First come named turns, each shown by rows before and after it. For each pair of rows after them, which turns, in which order, take the first row to the second? The first pair is done for you.
zup:
[-25  -8 -12 -33 -35  -3  -6   2   5] => [ -8  13 -24 -33 -10   9   6 -14  30]
[ 15  -1  -4  -9 -18  -4 -18 -17  -5] => [ 21   8  -7  -6  -6   1 -10 -23   5]
[-32 -12  13  11   4   2   7  24  11] => [-30 -19   9  -9  -6   6  -1  25  12]
[ 11   4 -17  -5   3  16 -13 -26   5] => [  8   8 -11  20  13   9  -5 -25   2]
Fos:
[  2 -18  -8 -10 -36 -10 -31 -14 -17] => [ 15  -3 -12  14 -23 -13 -29 -31 -12]
[ 21  23  -5  13  -2 -15 -11 -25   3] => [ 19  28  -6  12  14  -9   6 -18  15]
[ -4  -1  -1  -5  -7  -2 -11  -2  -4] => [  1   1  -1   3  -5  -2 -11  -7  -5]
varag:
[ 14  10 -13  -6  -3   4 -15 -14  11] => [  3  -2  -9 -20 -14   5 -18   0   5]
[15 17 -3  5  7  2  5 -2  8] => [  7   0   2  -3 -16  -7 -12   4 -12]
[  5   0  -1 -28  -9   7 -16   4   6] => [ 15  14  -5 -14   7   9  -9  -8  16]
Then:
Between the rows of a pair lie two turns.
[-12  23   6  -6  26  10  12 -10  12] => [-25  16  13  -5  24   7  16   3   6] : Fos, zup
[ 20  15   8 -11   1  15   1  -9  27] => [  8  -1  13 -28 -12  14  -2   8  19] : varag, varag
[  4   0  -1  20  -4  -6  -9 -12 -15] => [  9  -3  -7  -6 -10   1 -16 -14  -8] : zup, zup
[ 1 -1  0 -9 -7 -5 -9 -9 -9] => [-2  6  0 -5 12  1 11 -3  5] : varag, zup
[  6  14  -3  23  11   2   2 -14  -1] => [-20  -7  10  -1   1   3  10  19 -10] : zup, varag
[  3  15   1 -10   5  13   9  -3  14] => [-1 15  6 -1 10 10 14  1 13] : Fos, zup
[  9  -5 -10 -15 -13  13 -20  -4  -4] => [  5  -3 -10 -24  -4  20 -10   4   3] : Fos, varag
[-10   5   9  28  15 -15  19  14  -6] => [ -9   4   9  33   8 -19  10   9 -12] : Fos, varag
[-3  2 -2 -2 18  5 22 15 13] => [-10 -15  -1 -20  -8   2   1  20  -2] : Fos, Fos
[ 11   8  -8  15  -9  -7 -17 -21 -13] => [ 14  14 -10  18   2  -3  -8 -22  -4] : zup, Fos
[-14  -8   7   5   7  -8   3  12  -1] => [ -6  -9   1 -19   2   1  -2   6   9] : zup, zup
[ 14   4  10  26  -3 -28  -2  -5 -20] => [ 21   3   4  19  -9 -27 -11 -13 -20] : zup, Fos
[ 18  15 -14  12  -5  -7 -26 -24   8] => [  8   8  -7  25 -11 -17 -28 -16  -6] : zup, zup
[ 14  -3  13   6   9  -8 -13  -7 -15] => [ 18  -3   8  -9   5  -3 -16  -9 -10] : zup, zup
[ 12  11  -1   4  -1   2  -9 -13  14] => [ 4  9  6 20  6 -2  3 -4 10] : Fos, zup
[  2   8  -4  34   2 -20  -8 -21 -11] => [-23 -18   8   5 -15 -19  -8  12 -24] : Fos, varag
[ 17   9  -8  31  -2 -19 -17 -18  -7] => [ 9 17 -6 21 31 -1 19  3 18] : Fos, Fos
[-9 -5  8 -5 -7 -3 -1 11 -5] => [-6  3  9 12  4 -4  6  8  0] : varag, zup
[-13  14   7   9  14 -13   1  -3   2] => [-21   5  11  -1   6 -12  -2   9  -3] : Fos, zup
[ -5  -9   4  -4 -12  -4 -13  -4 -12] => [  3  -2  -2  -4  -9  -1 -15 -15  -7] : Fos, zup
[ 21  11  -3 -22  -4  11  -5 -27  20] => [  9  19   5   0  23  10  24 -10  26] : zup, Fos
[ -7 -17   5   0  -9  11  -6   9 -11] => [12  1 -7  0  7 19 -1 -9  9] : zup, varag
[-17 -28  -2   4   4   5  -3  19 -18] => [-14 -18  -2  22  19   4   5  16 -15] : varag, zup
[-2 15  2  1 28  9 26 13 25] => [-17 -12   6 -32  -5   6   6  30   7] : Fos, Fos
[-33  -4  19   6 -11  -6  21  20 -11] => [  0  28   0  14  15   6  26 -16  19] : zup, varag
[ 17   1   5  27 -19 -25  -5 -15 -18] => [ 26   7  -1  22 -16 -20  -8 -24 -11] : zup, Fos
[10 17 -9  4 29 14 18 -5  8] => [-17 -10   9  14  -2  -8   2  18 -30] : zup, zup
[-10   2  12   6   1 -13  -4   1  -6] => [ -1   3   4 -20  -2  -4  -9  -4   4] : zup, zup
[-12  -2   3  -1   7   7   7  14  -2] => [-12  -7   3  -1  -6   2  -8   9 -10] : Fos, Fos
[  9 -20   9   7  -4 -16  -6  10 -16] => [  5 -19   7 -11   8  -3  10  23   0] : varag, Fos
[-17  -5 -11 -40  -2  14   3   8   1] => [  9  13 -17  10  -6  -4 -20 -33 -12] : zup, varag
[ -6  -7 -15 -19  -6   8  12   7   2] => [  8   4 -18  10  -8  -6  -4 -16  -7] : zup, varag
[ -6   1  -4 -16  -6   7   9   2   7] => [  2   6  -4   9 -12  -4  -3 -14  -3] : zup, varag
[ 11  -1  -4 -22  -3   6 -17 -16   9] => [  2 -10   2 -13 -14  -5 -25 -11  -7] : zup, varag
[-2  9  0 -1 14 -4 29  0 13] => [  2  -4  -2   0 -21 -18  -7 -15 -12] : varag, zup
[-20  -3  11  32   3  -5  14  15 -18] => [-18   0   9  35   8  -4  15  13 -14] : varag, varag
[ -5   1   2 -15  10   7  12  12  15] => [-13  -2  10   4   9  -3  14  19   3] : zup, zup
[ 13   9 -10 -14  16  14   7  -5  22] => [-4  4  2  4 24  7 22 15 14] : zup, Fos
